One vector is turned by the same rotation once a step. Each row is the vector after some number of steps, and that number follows the row.
The counts run from 0 to 446.
[111 137 114 134 108 190 142 152  95  89 156 154 152 118 121 142 124 122
  81 137 134 165 160 156  72 107 128 142 113 120 138 108 141 175] -> 137
[ 96 131 121 159 114 184 157 137 116  93 151 132  86 127 138 141  99  89
 108 120 141 170 160 181 110  93 123 136 139 121 162 134 143 164] -> 431
[ 96 145 108 136 123 134 114 108 144 110 118 158 121 138 155 155 119  75
 115 130 176 193 139 158  99 132 184 100 127 126 172 137 139 127] -> 188
[161 133 113 125 112 156 134 119 112 109 109 182 147 136 110 117 147 173
 125 100  96 119 138 131 109  85 154 142 104 162 169 152  85  78] -> 248
[105 144 138 104 105 155 144  94 103  79 150 168 140 139 108 137 116 115
 102 129 105 155 166 112  87  93 157 155 157 131 128  87 167 146] -> 13
[132 109 127 122 121 126 153 128 146 104 122 174 108 158 130 168 111 137
 159 127 151 134 139 167 154  83 171  99 138 146 186 150 108  83] -> 317
[128 130 127 151 123 134 146 118 115  75 139 168 124 140 119 162 152 113
 166 111 157 155 131 125  67 104 149  67  90 142 162 133 111 101] -> 34
[125 157 111 149  94 184 118 127  99 125 135 183 154 118 137 116 150 107
  68 106 126 173 130 144  80 112 157 133  99 139 151 140 120 133] -> 259
[122 127 126 113 123 191 135 154 139 113 128 152 130 124 143 144 110 129
 117 143 126 151 156 206 152 111 174 156 152 119 180 164 125 148] -> 59
[116 130 115  95 126 169 141 140 106  82 139 160 187 116 109 141 134 146
 105 139 105 150 167 151  75 116 155 162 113 120 141 108 131 166] -> 133
[101 144 137 122  95 155 147  99 100  81 159 171 126 142 112 145 114 101
  97 127 125 164 157 111  83  89 145 136 150 134 127  87 169 145] -> 15
[109 132 114 111 117 177 143 142 102  82 149 154 173 117 115 143 130 130
  90 137 119 163 166 151  69 115 141 153 110 118 136 103 135 175] -> 135
[ 85 127 120 125 122 175 160 123 118  80 150 129 120 115 137 142 111  90
 116 122 118 175 171 180  99 106 138 151 133 114 152 122 140 183] -> 428
[111 134 133 158 132 181 138 159 108 119 146 159 147 103 143 132 136  91
 100 109 138 171 141 190 104 100 160 134  99 125 169 147 119 163] -> 53
[144 147 138 117 170 161 111 119 126  57 110 138 121 129  98 134 120 159
 184 145 115 123 167 122  86 116 164 155 153 129 170 140 144 128] -> 285
[127 142 140 169 136 136 130 119 104 127 118 168 105 137 109  95 102 119
  89  88 118 134 149 129 122  50 150 174 133 163 170 118 136 111] -> 90
[139 127 151 131 156 192 139 169 111  98 136 153 149 107 115 129 130 144
 138 126 103 129 157 180 120  89 162 171 126 127 172 153 119 155] -> 420
[156 152 140 133 161 174 101 135 126  67 112 139 108 134 101 135 116 166
 178 150 132 122 161 127  96 113 160 147 158 129 178 154 142 118] -> 283
[147 142 127 175 117 178 141 121 110  73 133 145  67 141 115 130 126 138
 162 107 128 132 144 130  94  85 110 109 130 147 171 157 116 101] -> 158
[159 156 134 153 152 183  93 149 124  76 114 143  96 135 108 137 115 161
 163 150 151 128 152 131  95 117 152 134 152 131 179 162 143 116] -> 281
[151 150 139 121 164 168 107 128 129  62 111 142 116 132  99 136 119 162
 180 150 123 123 164 125  91 115 163 151 156 129 175 148 141 121] -> 284
[ 84 119 141 116 112 126 171  97 125  87 155 163 119 142 131 161 111  75
 127 116 133 170 156 151 116  81 166 114 145 132 148 100 151 138] -> 307
[122 106 111 101 132 110 155 107 154  88 110 165 131 152 126 169 124 137
 172 127 137 140 146 163 133 102 175 102 120 142 185 143  98  88] -> 320
[117 151 105 133  99 168 128 108 100 113 129 177 167 117 136 118 154 107
  76 100 113 176 137 138  68 119 158 135  92 139 144 131 117 133] -> 257
[111 144  66 127 112 143 123  98 134  67 103 122  91 154 120 138  95 141
 110 146 149 165 172 125  73 129 113 137 137 130 161 118 138 126] -> 359
[100 130 127 134 140 162 147 135 112 101 140 158 168 102 138 135 150  87
 118 104 122 174 147 175  83 111 169 131  82 124 160 135 112 164] -> 50
[155 129 131 109 134 160 120 147 134  85 122 175 149 139 116 170 141 168
 173 151 146 129 138 148 110 123 180  98 127 133 178 159 112  98] -> 404
[104 137 104 129 162 116 140  80 129  72  95 122 109 133 107 110 107 125
 142 100 102 146 176 124  81  92 137 170 119 143 171 116 122 125] -> 82
[146 152  93 174 125 153 110 122 111  82 109 138  73 152 103 121  97 157
 117 126 155 136 156 112  79  94 106 135 132 150 170 132 132 104] -> 364
[109 123 103 106 120 142 155  81 154  69 109 127  79 154 130 148  98 131
 165 130 115 146 169 158 131 103 142 137 163 133 177 146 124 110] -> 441
[146 158 123 174 148 166 103 141  90  88 122 149 116 128  92 103 116 149
 101 119 134 135 156 106  60  87 122 163 117 145 155 118 142 133] -> 2
